[[-4.70 -4.72  2.69 -3.22]
 [ 4.82 -1.92 -0.70  0.52]
 [-3.39 -5.47  3.67  0.58]] ans = -5.47

[[ 0.34  0.02 -0.07  0.31]
 [-2.49  4.37  4.69  7.13]
 [ 1.45 -2.69 -4.01 -5.63]] ans = -2.69

[[-0.80 -2.23  2.69 -0.53]
 [ 4.45 -0.03  1.17 -5.79]
 [-0.32  0.26 -2.38 -1.00]] ans = 0.26

[[-1.93 -3.87 -4.05  0.60]
 [-2.77  0.35 -2.54  2.71]
 [-4.97 -1.92  5.35  1.08]] ans = -1.92

[[-0.07 -1.72 -2.60 -7.06]
 [ 5.86  0.25  3.59  2.83]
 [-5.07  5.31  0.38 -3.88]] ans = 5.31

[[ 6.81  2.00  2.66 -0.19]
 [ 2.18 -6.80  4.84  0.66]
 [ 6.91  4.30  1.01  3.84]] ans = 4.30

[[-3.69  0.78 -2.93 -4.05]
 [ 0.50  0.88  1.40  1.95]
 [-3.70  4.74 -1.26  5.39]] ans = 4.74
---
[ 0.95 -6.25 -3.66  5.50 -0.16] >> 0.95, -0.16

[[ 6.29 -0.41  1.67  2.25  3.16]
 [ 2.91 -5.92 -3.96 -4.24  3.07]] >> 6.29, 3.07

[-6.09  4.88 -5.51 -3.23  5.75  0.28] >> -6.09, 0.28

[-2.27 -4.25  5.33 -2.84  1.87] >> -2.27, 1.87

[-0.03  3.14  5.66 -1.89  2.19  5.24] >> -0.03, 5.24

[[ 6.88  2.02 -0.41 -2.40]
 [-5.81 -1.94  1.78 -3.89]
 [-1.93  1.03  1.28 -2.64]] >> 6.88, -2.64

[[ 0.89  0.05  0.28  2.12 -1.92 -0.93]
 [-1.04  0.54 -4.10 -3.58  5.79 -2.16]
 [-1.05 -0.96  1.95  3.72 -3.06  3.12]] >> 0.89, 3.12

[ 1.16 -6.01 -0.90 -0.10  0.79] >> 1.16, 0.79

[-2.69  4.93  3.47  4.37 -6.05 -7.11] >> -2.69, -7.11

[[-1.69  1.33 -2.39 -1.47 -3.52 -0.56 -4.08]
 [ 1.16  1.85 -0.40  0.79 -3.45 -1.73 -1.14]
 [-0.35  1.59  1.11 -5.56 -5.44  1.26 -4.04]] >> -1.69, -4.04
---
[[ 12  37 -39  22  24]
 [-33  29  -3 -22 -14]
 [-47  44  21 -26 -27]] out 44, -47

[ 6 79 35 17] out 79, 6

[124 350 831 441] out 831, 124

[ 49  28 -13  -5 -27] out 49, -27

[ 28 138 209  22  63 255] out 255, 22

[ -16  598 -507 -135  857 -305] out 857, -507
---
[[  -6.782   83.096 -142.610   -7.009 -121.865   36.895  -58.849  -21.406
    16.286   81.846  -58.394 -116.897  -67.615]
 [   3.199  -83.638  -67.399 -139.090   12.617   91.966    7.335   82.479
    15.977  -33.950   82.173  -70.126  -37.162]
 [-117.743   56.090  -37.424    3.440  -73.478  -16.357   85.484 -141.761
  -116.442   53.918  -50.720 -103.625  -10.517]
 [ -70.904 -184.306 -163.794   45.039   32.476   70.694   57.464   -3.904
    42.486   71.980    5.536  -18.490 -105.097]
 [-125.839  101.147   88.219   11.807  -42.798  -29.015  -88.277  -57.166
   -61.143   36.781  -96.994  -89.643   69.061]
 [ -82.816 -108.780   34.889  -25.500  -78.359   -5.876  -44.651   38.620
    23.006  -75.048    5.991   29.336   -7.122]
 [ -33.873  -65.062  -63.456    4.098  -70.365  154.061 -105.113 -127.327
    24.569  127.549   18.918  -48.738 -126.086]] | -6.782

[[ 1.97  2.15  2.00  1.94  2.10 -0.82  2.06]
 [ 2.23  2.37  2.55  1.98  2.28 -0.90  2.33]
 [ 2.09  2.66  2.24  2.48  2.24 -2.06  2.21]
 [ 2.47  2.09  2.11  2.13  2.22 -1.25  2.11]
 [ 2.04  2.23  1.99  2.43  2.55 -1.94  2.53]
 [ 2.34  2.56  2.09  2.83  1.89 -2.88  2.28]
 [ 2.08  2.11  2.17  2.11  2.29 -1.20  2.56]
 [ 2.32  2.24  2.29  2.26  2.01 -1.56  2.28]
 [ 2.19  2.18  2.28  2.01  2.63 -0.98  2.57]
 [ 2.42  2.51  2.22  1.79  2.04 -0.46  2.43]] | 1.97

[[ 0.10  0.01 -0.01 -0.01  0.00  0.07 -0.01  0.02 -0.03  0.10  0.00]
 [ 0.10  0.01 -0.01 -0.01  0.00  0.07 -0.01  0.02 -0.03  0.08  0.00]
 [ 0.10  0.01 -0.01 -0.01  0.00  0.07 -0.01  0.02 -0.05  0.10  0.00]
 [ 0.10  0.01  0.06  0.01  0.00  0.07  0.04 -0.05  0.13  0.10  0.00]
 [ 0.04  0.01  0.00  0.00  0.00  0.04  0.00  0.02  0.01  0.04  0.00]
 [ 0.10  0.01 -0.01 -0.01  0.00  0.07 -0.01  0.02 -0.04  0.10  0.00]
 [ 0.10  0.01  0.13  0.03  0.00  0.07  0.09 -0.15  0.26  0.11  0.00]] | 0.10

[[ -32.301  -19.171   13.229   40.995  -75.578   67.889   44.916  -46.722
    87.311]
 [ -39.662 -109.065   29.204   54.147   15.382  -41.416  -41.588  -46.312
   -97.796]
 [-113.491  -54.429  -53.568   18.440   13.327   58.987   25.997   36.869
    86.945]
 [ 212.168   69.732  -12.554  -33.926   17.236  122.255  120.938  194.173
   -10.005]
 [ -19.998   71.819    4.377  -47.183   -6.832  -40.487   30.155   14.508
    47.545]
 [  -1.258    3.233   74.374   52.374  -76.946  -59.552  -52.317 -107.433
   -64.948]
 [  97.362  140.067   50.174  -89.748   72.528 -121.596  -24.887  -70.701
   -71.732]
 [ -86.695 -114.397   69.356  273.689  -23.466 -157.839 -129.511 -119.476
   -90.037]
 [ -11.242 -127.301  104.097   82.422   49.842 -145.859 -113.942 -136.501
  -242.517]
 [ -95.309  -55.528  -34.051  148.037   60.458 -184.077  -15.604  110.483
    38.061]] | -32.301

[[ -18.034  -35.446  -42.699   -3.231  -88.177   -7.650  -39.080   15.860
   -89.930  -50.643  -12.013]
 [-100.268  -56.788 -128.988  -14.085 -239.403  -30.793  -11.841  -62.287
    21.116  -99.820 -193.571]
 [  58.371   27.922   57.760   80.354  117.507   89.987  -50.497   27.100
    59.375   95.865 -122.538]
 [ -14.658  111.506   22.774   -8.141   15.858  118.257  -97.718   -0.967
   -42.726  -68.618   97.027]
 [  -5.968  -35.792   71.145 -187.434  186.325 -120.217  105.367   31.728
  -126.472  118.377  141.217]
 [-118.450  -62.397  -81.573 -135.624 -101.158   13.161   19.017   -7.347
  -117.167 -131.597  -85.741]
 [ -31.651 -108.133   65.460 -109.317   69.218   31.359  132.035  -85.269
  -102.533   20.625  173.776]
 [-149.332 -155.855 -113.548 -183.794  -41.250 -138.298 -155.094 -153.315
  -163.240 -165.284  -31.649]] | -18.034
---
[8, -41, 24, 49, 11] --> 49
[[3858, 6585, 7085, 2835, 4756, 2807, 8268], [4131, 7167, 5785, 2403, 4544, 2635, 8096], [5188, 5267, 8942, 7844, 7333, 4188, 4553]] --> 4188
[[4, 9, 3, 7, 1, 2, 4], [4, 3, 5, 1, 5, 2, 3]] --> 2
[-16, -32, -36, -10, 18, 10, 34] --> 10
[60, 117, 248, 18, 803, 196] --> 803
[9718, 9852, 3165, 2147, 7747, 1083, 2813] --> 1083
[1, 4, 7, 2] --> 7
[188, 242, 270, 509, 126, 420, 763] --> 420
---
[[-2.06 -6.46 -0.74 -1.47 -1.95 -2.35  3.14]
 [ 0.44  1.68  1.42  3.53  0.35  1.66 -1.84]] gives -6.46

[[ 0.02 -1.71  2.54 -5.94  2.38  0.49  4.21]
 [ 2.14 -1.59  2.70  2.93  3.22 -3.73 -1.02]
 [-0.60  0.18  2.06 -5.71  0.01  0.75  4.55]] gives -1.59

[[ 1.00  4.39 -4.88  2.23 -5.24  1.65  6.43]
 [-1.30  0.39  3.76  3.06  6.21 -6.42  3.32]] gives 4.39

[[ 4.98 -6.58 -0.79  1.01  2.88  3.94]
 [ 3.71  0.72  2.97 -0.76 -0.99 -3.17]] gives -6.58

[[-3.87  1.72  6.56  0.22]
 [-0.15 -3.44  1.04  0.15]] gives 1.72

[[ 0.95  1.27  4.47 -0.20 -3.77 -0.41]
 [ 7.03  2.39  3.28  2.15  4.09  2.02]] gives 1.27
